In the rows, zero is written as 128.
One turn moves every row onto another: examples first, then more rows asked
q_639: [136 112 134 144 133 141 168 138 138 125  97 127 136 114 139 116 149 136
 142 142  95 113 147  83 133 135 143 109 126  71 121 124 121 109 122  94
 145 110 150 119 133 101 116]
q_570: [115 115 150 106 132 119 141 150 128 100  80 134 118  84 119 107 154 141
 147 147  96 106 148  83 143 124 123 142 133 105  93 116 109 102 114 110
 142 124 119 135 136 132 111]
q_640: [129  95 113 130 148 124 149 132 113 141  94 121 140 119 157 125 142 177
 140 111  92 102 149 101 115 106 143 154 121 108 105  98  91 103  98 125
 134 134 140 116 122 137 103]
q_23: [133 103 118 129 154 133 161 130 110 137 109 108 127 145 126 106 165 175
 150 117  87 104 137  87 140 120 141 144 127 101  95 107  95  86 121 108
 152 120 141 124 132 148 105]
q_428: [148 116 113 111 131 129 138 131 108 135  79 123 131 137 138 103 126 161
 144 122  97  84 138  78 128 131 135 141 136  88 103 101  86 101 112 121
 145 134 145 123 140 133  92]
q_887: [117  86 108 112 132 117 156 167 138 113  79 130 133 137 123 111 130 138
 152 103  82 135 131 111 129 135 153 125 125 106 106 108  98 125 118 144
 144 121 116 140 138 138 123]
q_770: [120 106 140 137 138 138 152 151 114 119 118 122 137 106 129 114 143 145
 157 137  84 119 147  94 148 104 133 127 138 106 126 116 140 108 114 106
 144 144 162 136 129 101 109]
q_453: [127 120 158 156 120  99 146 142 117 125 104 115 130 100 129 122 158 147
 127 117  93 106 145 115 123 133 147 123 120  98 116 108 123 133 138 108
 144 110 115 147 125 107 137]
q_119: [130 102 153 126 125 106 132 154 120 108  89 125 133  84 138 126 157 148
 132 127 105 100 152  98 107 124 130 124 122  96 100 107 136 112 110 110
 148 125 129 144 141 118 111]
q_898: [113 128 153 132 127 112 156 136 125 116  95 125 111 100 112 104 149 141
 145 138  86 112 141 100 163 134 141 145 131 108 109 118  96 122 144 108
 140 115 104 138 120 123 138]
q_863: [146 128 135 136 125 120 150 119 122 135  99 112 139 129 149 111 151 169
 132 124  97 110 127  72 125 124 135 151 103 108 107 115  81  84 117 127
 132 125 151 128 131 145 100]
q_536: [125 132 129 138 126 150 166 133 133 138  85 123 132 103 144 106 139 126
 129 138  99 119 141  82 126 136 140 128 115  85 128 122 105 120 113 101
 130 119 131 122 127  99 124]
q_236: [158 117 142 130 120 108 156 155 132 115  90 107 110 130 154 113 139 145
 128 134  81 112 136  70 128 132 169 115 108 111 122 121  90 118 141 119
 121 149 146 135 132 149 106]
q_289: [137 138 132 136 117 114 154 123 104 149  97 112 130 157 119  97 139 149
 156 125  91 105 117  86 141 137 140 129 134 103 109 108  89  96 131 114
 140 127 144 135 135 137  97]
q_317: [140 114 131 108 123 123 149 154 114 120  99 109 121 136 109  86 134 144
 133  99 103 121 107  84 140 133 143 121 118 113 110 100 122 124 131 151
 134 111 133 147 146 142 126]
q_765: [152  97 130 102 127 119 139 160 128 106  89 123 129 126 127 108 123 147
 139 105  95 114 114  88 129 135 136 119 121 103 106 105 121 118 122 167
 137 121 140 144 145 136 111]
q_678: [130 120 128 123 124 114 159 163 120 131  69 107 113 154 130  93 140 119
 138 115  81 113 134  86 128 136 164 112 125 113 116 118 102 122 128 100
 127 152 123 149 140 146 103]
q_294: [144  95 145 122 154 116 170 157 129 116 115 121 103 121 161 127 149 154
 112 118  82 108 135  89 123 105 151 131 120 118 108  99 111 116 128 123
 112 141 150 126 118 151 107]
q_951: [146  96 142 113 153 124 165 162 128 109  86 114 104 141 133 104 156 139
 141 128  79 110 141  74 134 129 146 118 123 116  99 124 114 100 124 117
 124 142 145 138 139 160  90]
q_682: [140 117 132 115 115 113 151 157 126 116 118 117 119 115 126 104 142 155
 121 108 110 129 103  75 122 117 139 126 104 111 111  88 113 117 132 146
 130 110 147 137 141 148 124]
q_710: [131 119 163 135 135 105 152 140 142 107  99 143 118  84 145 130 157 149
 133 133  86 109 137 100 131 131 120 141 118  97 101 115 110 106 137 123
 133 114 122 132 120 120 122]
q_529: [141  98 125 121 115 107 148 157 135 115  91 122 135 132 131 114 115 146
 143 108  85 127 122 105 133 138 157 121 118 111 119 108 101 136 131 165
 136 123 127 142 134 129 126]
q_322: [127 118 129 132 126 105 163 158 122 139  94 114 110 133 159 115 133 136
 110 108  84 111 131 101 113 113 168 123 124 115 127  98  98 139 131 106
 114 151 128 138 117 137 121]
q_45: [121 128 160 130 101  90 136 149 121 112 100 121 122  78 128 121 143 151
 143 155  98 110 141  84 136 120 147 124 126 107 111 107 106 121 127 113
 142 130 132 138 131 124 121]
q_215: [108 128 134 132 133 148 152 144 109 135 104 118 132  92 134 103 138 136
 142 134  88 128 143  93 144 107 130 144 125 120 131 116 124 119 107 111
 131 152 144 139 122  98 117]
q_144: [116  90 107 118 125 105 159 168 150 107  99 137 131 118 138 131 138 152
 142 114  85 142 128  99 112 116 150 129 113 102 105  95  90 117 121 140
 136 120 131 127 138 146 121]
q_891: [118  97 133 115 162 123 173 163 116 130  92 122 106 144 136 104 150 129
 124 100  84 109 136 104 122 110 146 126 139 120 104  99 120 121 117 102
 118 145 129 141 123 149 104]
q_416: [121 113 146 152 128 135 163 134 133 124  96 118 155 120 131 102 149 124
 148 130  99 126 146  90 139 127 142 117 120  98 130 133 132 101 107  94
 137 119 147 139 128 110 112]
q_412: [130 102 136 148 130 142 149 138 124 112 108 114 149 102 141 107 144 148
 134 131  97 115 160  83 150 109 153 134 118 101 139 126 125 111 113 101
 145 131 155 137 127 106 127]
q_976: [122 126 123 124 138 154 155 148 114 135 110 127 113  88 140 115 134 147
 137 145  84 116 139  87 138 113 131 137 131  94 122 105 113 127 122 109
 139 140 143 121 126  91 121]
q_130: [104 108 109 127 121 109 164 164 133 122 107 122 122 126 116 110 149 147
 136 106  94 149 119  94 123 114 156 132 113 113 113  88  89 124 130 124
 138 111 125 134 136 152 134]
q_515: [119 104 147 130 152 124 152 142 123 113  82 128 121 107 123 110 164 136
 131 113  94 103 151 113 134 137 121 142 127  95  97 115 125 111 122 107
 148 110 100 145 131 117 125]
q_691: [142 106 121 111 137 113 155 174 129 116  76 129 108 132 157 121 142 137
 129 117  83  99 136  87 101 120 149 113 130  92 106 100 108 115 123 106
 125 157 141 131 138 142  93]
q_411: [134 132 128 135 110 103 141 126 107 153  85 125 143 130 146 115 115 153
 145 120  91 103 129  99 112 125 144 138 126 114 118  98  85 113 110 131
 125 142 143 127 123 126  98]
q_747: [135 109 151 133 144 118 175 144 116 128 104 100 105 142 131  98 150 139
 123 116  82 123 134  86 145 122 166 129 116 139 120 120 104 124 130 118
 114 138 131 143 117 157 116]
q_18: [113 114 147 125 118 112 136 151 105 119  84 106 125 100 104  98 151 142
 142 130 104 104 156  97 137 126 150 123 138 105 108 108 121 126 115  96
 158 125 112 151 142 123 128]
q_155: [115 104 114 105 131 125 162 168 128 110 107 126 117 121 112 103 155 151
 132 104 106 136 115  80 121 111 133 133 113 106  99  87 112 106 119 125
 136 107 136 133 148 158 119]
q_960: [121 106 115 130 140 116 153 134  96 153  92 121 133 146 127 113 130 160
 163 114  81  97 141 118 129 120 149 129 149 104 104  92  99 115 114 114
 145 134 135 123 127 130 102]
q_737: [112 136 131 128 136 148 169 144 122 145  93 133 119 103 129 111 142 122
 147 143  85 125 129  92 128 129 119 121 134  90 112 113 121 115 116 105
 131 128 138 122 129  92 111]
q_903: [118 117 137 151 133 107 165 123 111 157 115 108 140 137 135 117 153 166
 153 114  84 124 129 109 124 115 147 142 119 124 111 103  93 101 115 120
 134 125 139 128 116 142 109]

q_130 goes to q_144
q_640 goes to q_960
Where do these go?
q_678 goes to q_236
q_18 goes to q_45
q_215 goes to q_976

One turn moves every row onto another: examples first, then more rows asked
q_397: [149 158 112 141 107 131 132 141 138 111 139 133 147 131 136 124 119]
q_546: [159 121 119 100 105 142 135 146 143 133 120 135 160 133 141 127 109]
q_552: [128 141 103 108 128 140 145 140 136 182 136 139 149 138 133  95 114]
q_771: [149 176 111 119 146 132 128 162 137 163 142 135 144 130 134 139 123]
q_441: [116 134 104  94 143 131 146 116 150 145 141 139 138 135 137 119 113]
q_198: [147 170 109 123 141 125 118 165 121 162 138 132 134 123 128 133 109]
q_591: [160 145 112  77 131 129 133 115 138 132 124 129 139 120 131 128 107]
q_106: [145 181 108  91 113 130 142 150 143 119 138 127 145 131 132 107 100]
q_779: [143 157 113 145 112 130 132 142 140 116 137 132 146 126 136 115 127]
q_644: [149 159 112 126 139 128 134 151 138 150 142 147 135 130 135  81 123]
q_744: [148 156 113 141 107 130 126 139 135 109 137 137 144 132 135 122 117]
q_496: [141 164 109 117  91 134 124 155 138 164 131 139 144 126 144 109  89]
q_352: [145 179 108  92 111 130 140 150 140 117 136 126 142 129 130 105  97]
q_214: [144 172 113 110  93 143 122 151 148 163 130 149 154 134 153 112 105]
q_267: [141 150 113 108 113 131 133 129 131 192 135 145 139 128 132 135 107]
q_275: [121 138 116 114 133 135 125 122 128 137 139 142 138 129 127 156 103]
q_269: [142 169 109 118  94 137 138 156 156 168 138 134 150 131 148 116 101]
q_554: [146 180 110  88 112 131 139 148 140 117 137 128 145 132 132 105 101]
q_506: [151 178 117 114 143 134 109 158 120 158 134 147 144 129 135 132 120]
q_211: [128 139 110  73 146 132 136 148 143 143 142 129 148 130 137 105 105]
q_172: [121 139 113 115 134 138 131 122 137 139 142 140 141 131 129 159 108]
q_279: [149 159 110 127 139 128 133 150 140 148 142 147 135 129 134  81 124]
q_635: [128 139 111  73 145 132 132 148 138 141 138 133 148 129 138 103 104]
q_940: [144 156 113 146 110 130 125 141 134 114 135 134 145 126 136 112 123]
q_105: [149 160 115 139 108 133 129 139 137 109 139 138 147 132 138 124 122]
q_933: [121 141 119 112 135 138 125 120 132 137 139 147 143 133 130 158 110]
q_421: [158 118 118 103 104 138 131 148 138 133 118 133 156 129 139 123 103]
q_446: [125 139 104 107 126 140 134 138 125 179 132 145 146 136 132  91 109]
q_614: [141 181 115 131 129 123 125 118 126 157 136 126 142 124 129 139  99]
q_199: [141 153 115 107 114 134 133 127 134 191 136 148 143 130 134 135 110]
q_756: [128 145 107 104 128 144 139 136 134 179 132 149 154 140 136  94 118]
q_804: [142 185 120 124 131 128 120 114 124 154 132 135 148 127 134 138 105]
q_721: [145 186 116 127 134 129 130 114 134 159 139 129 148 129 133 142 110]
q_665: [148 159 111 128 138 128 133 150 140 149 143 146 137 132 134  81 123]
q_15: [142 151 114 106 111 133 130 127 130 190 132 149 142 128 134 134 108]
q_97: [128 138 109  74 146 130 135 149 139 143 141 129 145 127 134 104 102]
q_454: [143 160 115 143 112 133 126 140 138 113 134 138 149 129 138 113 129]
q_555: [113 129 101  99 140 124 137 116 135 143 138 138 129 129 132 114  99]
q_514: [159 143 111  81 132 127 140 120 144 132 128 121 139 121 131 131 105]
q_301: [158 142 108  81 129 124 135 119 136 131 125 122 134 117 127 129  99]
q_817: [157 119 116 105 104 138 139 149 145 135 123 127 156 130 138 128 105]
q_192: [117 135 108  90 142 131 130 111 138 139 134 152 138 134 138 113 110]

q_614 goes to q_804
q_635 goes to q_211
Where do these go?
q_446 goes to q_756
q_779 goes to q_940
q_301 goes to q_591
q_744 goes to q_105
q_441 goes to q_555
q_15 goes to q_199
q_172 goes to q_275
q_546 goes to q_817
q_214 goes to q_269
q_506 goes to q_771

One turn moves every row onto another: examples first, then more rows asked
q_915: [123 116 124 113 134 147 138 141 126 135 120 146 131 123 148  93]
q_222: [158 123 134 116 136 132 152 144 131 121 143 132 125 120 124 127]
q_634: [122 106 115 115 141 138 101 129  87 129 128 121 137 143 117 136]
q_900: [145 112 143 122 134 162 142 142 113 100 128 126 113 123 137 104]
q_646: [124 104 120 116 144 142  97 131  86 117 121 113 134 144 121 135]
q_21: [132 111 115 112 146 128 102 132  96 128 130 114 140 143 117 147]
q_103: [144 123 134 106 151 132 130 156 144 115 114 117 134 124 158 113]
q_805: [134 120 139 112 158 127 128 133 122 109 123 114 109 123 158  89]
q_365: [125 116 132 114 148 130 134 128 114 123 128 131 110 123 149  80]
q_30: [122 108 113 115 137 138 108 123  85 126 131 118 139 139 114 139]
q_733: [137 126 123 107 142 126 141 148 142 141 127 137 138 122 146 111]
q_329: [142 114 132 123 126 151 150 135 114 121 141 144 117 122 124 107]
q_763: [132 109 121 111 150 133  97 136  93 116 123 105 136 143 122 144]
q_414: [132 124 126 109 150 114 140 128 124 137 138 134 117 120 144  93]
q_440: [143 128 134 107 161 110 133 135 133 121 132 116 117 120 150 102]
q_486: [130 114 135 115 141 153 128 149 127 111 108 127 126 125 161  93]
q_508: [121 105 119 115 141 145 104 126  84 112 124 108 136 141 123 135]
q_526: [130 111 122 112 147 135 104 131  93 112 124 101 140 140 122 146]
q_210: [159 121 145 118 144 143 142 148 130  97 131 115 119 122 136 123]
q_111: [130 112 115 110 143 128 107 127  95 125 133 111 143 139 116 149]

q_733 goes to q_915
q_210 goes to q_222
q_508 goes to q_526
Where do these go?
q_440 goes to q_414
q_646 goes to q_763

